One turn sends every row of this set to another row. A few are shown first. Where does it send the rows asked after them?
Z_63: [ 2.26  0.58 -0.61 -0.47 -0.49 -0.84 -0.01 -0.41 -0.14 -0.64  1.19 -1.53
  2.07  0.47  0.85  2.37  0.88 -0.55 -0.81  0.27  2.05 -0.02  0.49  0.55
 -0.76  0.26 -1.58  1.85  3.55  0.25]
Z_99: [ 0.65  0.76  1.93  2.74 -0.66 -0.67  0.16  1.25  1.43  0.31 -0.27 -2.17
 -1.85  0.41  0.11  2.47  0.27 -0.92 -1.73  1.24 -0.21  0.06 -0.18  0.95
 -1.69 -1.20 -0.40  1.12  0.82 -0.56]
Z_536: [ 2.57  1.85  0.81 -1.09 -1.16  0.63  0.96  1.63 -0.14  0.21 -0.50 -2.81
 -0.43 -0.20  1.69  0.41 -1.18 -0.85 -0.47 -1.35  1.65 -0.18  1.46  0.21
  0.24 -0.83 -1.62 -0.14  1.95  1.08]
Z_61: [ 1.63  1.91  0.73  0.33  0.49 -0.41  0.06  1.65 -0.06  0.40  0.22 -2.60
  0.07  1.52  0.33 -0.79 -0.28 -3.00 -2.77 -0.13  1.34  0.60 -0.33 -1.60
 -0.47  1.73  1.62 -1.42 -0.86  0.80]
Z_485: [ 1.45  2.67 -3.03  0.33  0.12 -0.33  0.58  0.91 -0.54  0.84 -0.31 -1.86
  0.02 -1.49 -0.89 -0.91  1.64 -1.17 -3.42  1.10  0.41 -0.35  1.23 -0.63
 -1.22  0.53  2.07  1.56  0.85  0.00]
Z_856: [ 1.50  0.91 -1.23 -0.77 -1.66  0.34  0.68 -1.18 -0.45 -0.07  2.22 -0.43
 -0.02 -0.51 -0.65  0.18 -1.19  0.19 -0.42  0.10  2.11 -0.58  1.29 -1.14
  0.00  1.46  0.41  1.63  2.14  0.15]
Z_471: [ 1.13  1.93  0.63 -0.37 -1.75  0.70  0.24  0.54  0.19 -0.77  2.03 -0.35
 -1.88  0.34 -1.55  1.08 -0.98  0.24 -1.37 -0.73  2.98 -0.69  0.74 -1.30
 -0.18  0.37 -0.22 -0.81  1.77 -0.11]
Z_504: [ 1.77  2.02 -0.10  0.80  0.30  0.72 -0.01  0.94  0.80  0.50 -0.93 -2.97
 -0.49  0.94  0.69 -1.12  0.49 -2.65 -1.80  1.15 -0.03  0.95  1.72 -0.40
 -2.51  0.91  1.43 -0.26  0.30 -1.05]
Z_247: [ 1.54  0.17 -2.22 -0.53  1.96 -1.36 -0.53  1.05 -0.91  1.56 -0.39 -2.46
 -0.85 -0.97 -0.41  0.35  1.49 -0.85 -1.52  2.26  1.17 -0.16  0.42 -0.18
 -1.85  1.22  1.55  2.77  0.86  0.41]
Z_432: [ 1.58 -0.90  1.10  1.40 -1.02  0.24 -1.10 -0.02  0.22  0.06  0.64 -1.51
  1.40 -0.46  2.26  2.06 -0.94 -1.17 -1.90 -0.16  1.91  0.97  0.58  0.79
 -0.03 -0.25 -0.54  0.55  2.77  1.37]
Z_686: [ 1.62  1.41 -0.79  1.80 -1.03 -0.48  0.41  0.92 -0.12  0.24  1.25 -2.85
 -1.16 -0.61 -1.34  1.46  1.49 -0.33 -2.05  0.09  0.04 -0.86 -0.26 -0.10
 -0.73 -1.63 -0.75  3.76  1.44 -0.76]
Z_107: [ 2.17  2.01  0.03 -1.72 -0.23 -0.22  2.26  0.55 -0.74  1.04  0.25 -1.15
  0.28 -1.03  1.71  2.66  0.42 -0.12 -2.38 -1.02  0.57 -0.77  0.95  0.82
  0.21 -0.30 -0.42  0.12  1.94  0.95]
Z_470: [ 1.49  1.86 -1.15 -0.20  1.41 -0.80 -0.14  0.78 -1.15  0.91 -0.96 -1.37
  0.53  0.13  0.23 -0.98  1.01 -1.36 -1.21  0.97  1.98  0.64  0.54 -1.27
 -1.38  3.57  0.37  1.06  0.21  0.75]
Z_161: [ 1.10  1.29 -0.55  1.21  0.04 -0.42 -1.47  2.46  0.37  0.46  0.51 -2.36
 -1.72 -0.01 -1.74 -0.04  1.34 -1.66 -4.33  0.58  2.05 -0.74 -0.47 -0.74
 -0.73 -1.39  1.77 -0.28  0.43  0.79]
Z_446: [ 1.09  0.99 -0.12 -0.50 -1.51 -1.18  0.32  0.91 -0.29 -0.33 -0.54 -2.30
  0.10  1.74 -0.56  0.94  0.15  0.18 -0.23 -0.48  2.50 -1.43  0.50 -0.02
  0.42 -0.88 -1.69  0.87  3.06  0.55]
Z_782: [ 2.32  0.70  0.68  0.30  1.11 -0.72 -0.95  1.85  0.96  0.16 -0.51 -2.40
 -0.82 -0.33  0.69 -0.23  0.46 -2.11 -2.37  2.57  1.49  1.71 -0.11  0.40
 -2.99  0.01  1.81 -0.10 -0.16  0.81]
Z_48: [ 1.80  1.90 -1.94 -0.15  1.00 -1.54  0.47  0.97 -0.54  0.49 -0.35 -1.29
  1.07 -1.03  0.25 -0.18 -0.20 -2.09 -2.36  1.33  1.43  0.71  0.12 -1.11
 -0.22  2.58  2.38 -0.03 -0.05  1.38]
Z_209: [ 1.06  2.04  1.29  1.90 -1.43 -0.81  0.89  1.85  1.28 -0.50 -0.15 -3.19
 -1.47  0.51 -0.40  1.30  0.14 -0.90 -1.50  1.10  0.08 -0.10 -0.42  0.39
 -1.52 -2.18 -0.78  0.77  0.47 -0.67]
Z_897: [-0.42 -0.81  1.41 -0.46 -0.23  0.47 -0.16 -0.21 -0.35  0.54  2.62 -1.40
 -0.93  0.39 -0.49  2.25 -1.24  0.50 -2.06 -0.46  2.66 -0.32 -0.28 -0.84
 -0.35  0.84  0.40 -0.31  0.94 -0.04]
Z_305: [ 0.77  1.49 -1.31  0.24  0.81 -0.31 -0.49  1.90 -1.75  1.24  0.12 -2.73
 -0.31  0.91 -1.47 -0.54  1.09 -1.46 -2.70 -1.36  2.12 -0.66 -0.28 -2.07
  0.40  2.12  0.82  0.53  0.20  0.37]
Z_695: [ 1.34  1.14 -0.26  2.16 -0.76 -0.29  0.82  0.43  0.31  0.12 -0.99 -2.48
  0.01 -1.54  0.50  1.23  0.21 -0.20 -0.89  1.37 -0.52  1.66  0.60  1.26
 -1.81 -0.34 -0.01  3.06  1.36 -0.39]
Z_609: [ 2.29  0.87  1.20  0.91  1.09 -0.72 -1.55  1.84  0.13  0.33 -0.13 -1.14
 -0.71  1.71  0.18 -0.22  0.49 -2.56 -1.66  0.78  2.31  0.79 -0.45 -0.88
 -1.17  2.51  0.87 -0.56  0.12  1.28]
Z_667: [ 0.12 -0.18  0.63  0.44 -1.07 -0.88  0.47  0.22 -0.38  1.13 -0.30 -1.08
  0.44  0.10  1.02  2.77  0.04  0.18 -3.12 -0.69  1.37 -1.17  0.20  1.00
  1.08 -0.88  0.56 -0.16  2.37  1.78]
Z_359: [ 1.75  0.66 -1.54  1.08  1.29 -1.34 -1.63  2.08 -0.75  0.63  0.45 -1.10
 -0.65  0.14 -1.43  0.78  0.72 -1.84 -2.82 -0.06  2.44 -0.49 -0.66 -1.76
  0.98  1.79  2.05  0.38  0.89  1.47]
Z_265: [ 0.60  0.12 -0.60  1.31  1.23  0.05 -1.67  1.91  0.09  1.46  0.17 -3.54
 -2.33  1.76 -1.21  0.39  1.19 -1.93 -1.94  0.30  1.16 -1.49  0.57 -1.35
 -0.86  0.31  1.00  1.03  0.65 -0.80]
Z_128: [ 0.87  0.08  0.13 -1.77 -0.62  0.28  0.95 -0.56 -1.24  1.26  1.78 -0.24
 -0.95 -1.80  0.13  0.76 -0.80  1.43 -1.96 -0.19  2.29 -0.23  0.27 -0.23
 -0.47  1.08  0.55  1.37  0.70  1.56]
Z_82: [ 2.08  1.75 -0.40  0.93 -0.68 -0.85  1.53  1.42  0.28  0.11 -1.11 -2.63
 -0.95 -2.17  0.54  1.25 -0.47 -0.12 -0.82  1.38 -0.64  1.32  0.40  1.22
 -1.34 -1.19  0.30  2.41  0.77  0.10]
Z_493: [ 1.73  1.01 -0.45  1.50 -0.31 -0.85  0.35  1.51 -0.11  1.19  0.97 -2.18
 -2.22 -1.48 -0.63  2.58  1.00 -0.28 -2.22  0.19 -0.30 -0.99 -0.41  0.35
 -0.27 -1.58  0.12  3.24  1.11  0.02]
Z_41: [ 0.90 -0.45  1.10 -0.53 -1.14  0.65  0.53 -1.00  0.13 -0.58  1.35 -1.33
  0.36  1.01  0.38  0.97 -1.91 -0.05 -0.11  0.46  1.54  1.40  0.83 -0.06
 -1.15  1.60  1.18  0.10  1.50 -0.26]
Z_22: [ 1.79  1.45  1.48 -1.44 -1.46  0.75  1.35  0.28 -0.19 -0.37  0.41 -0.14
 -1.00 -0.36 -0.03  0.11 -1.31  0.95 -1.19 -0.05  2.26  1.50  0.62  0.37
 -1.26  0.83  0.71 -0.87  0.81  1.14]

Z_432 moves to Z_667
Z_99 moves to Z_493
Where do these go?
Z_161 moves to Z_485
Z_48 moves to Z_61
Z_856 moves to Z_41

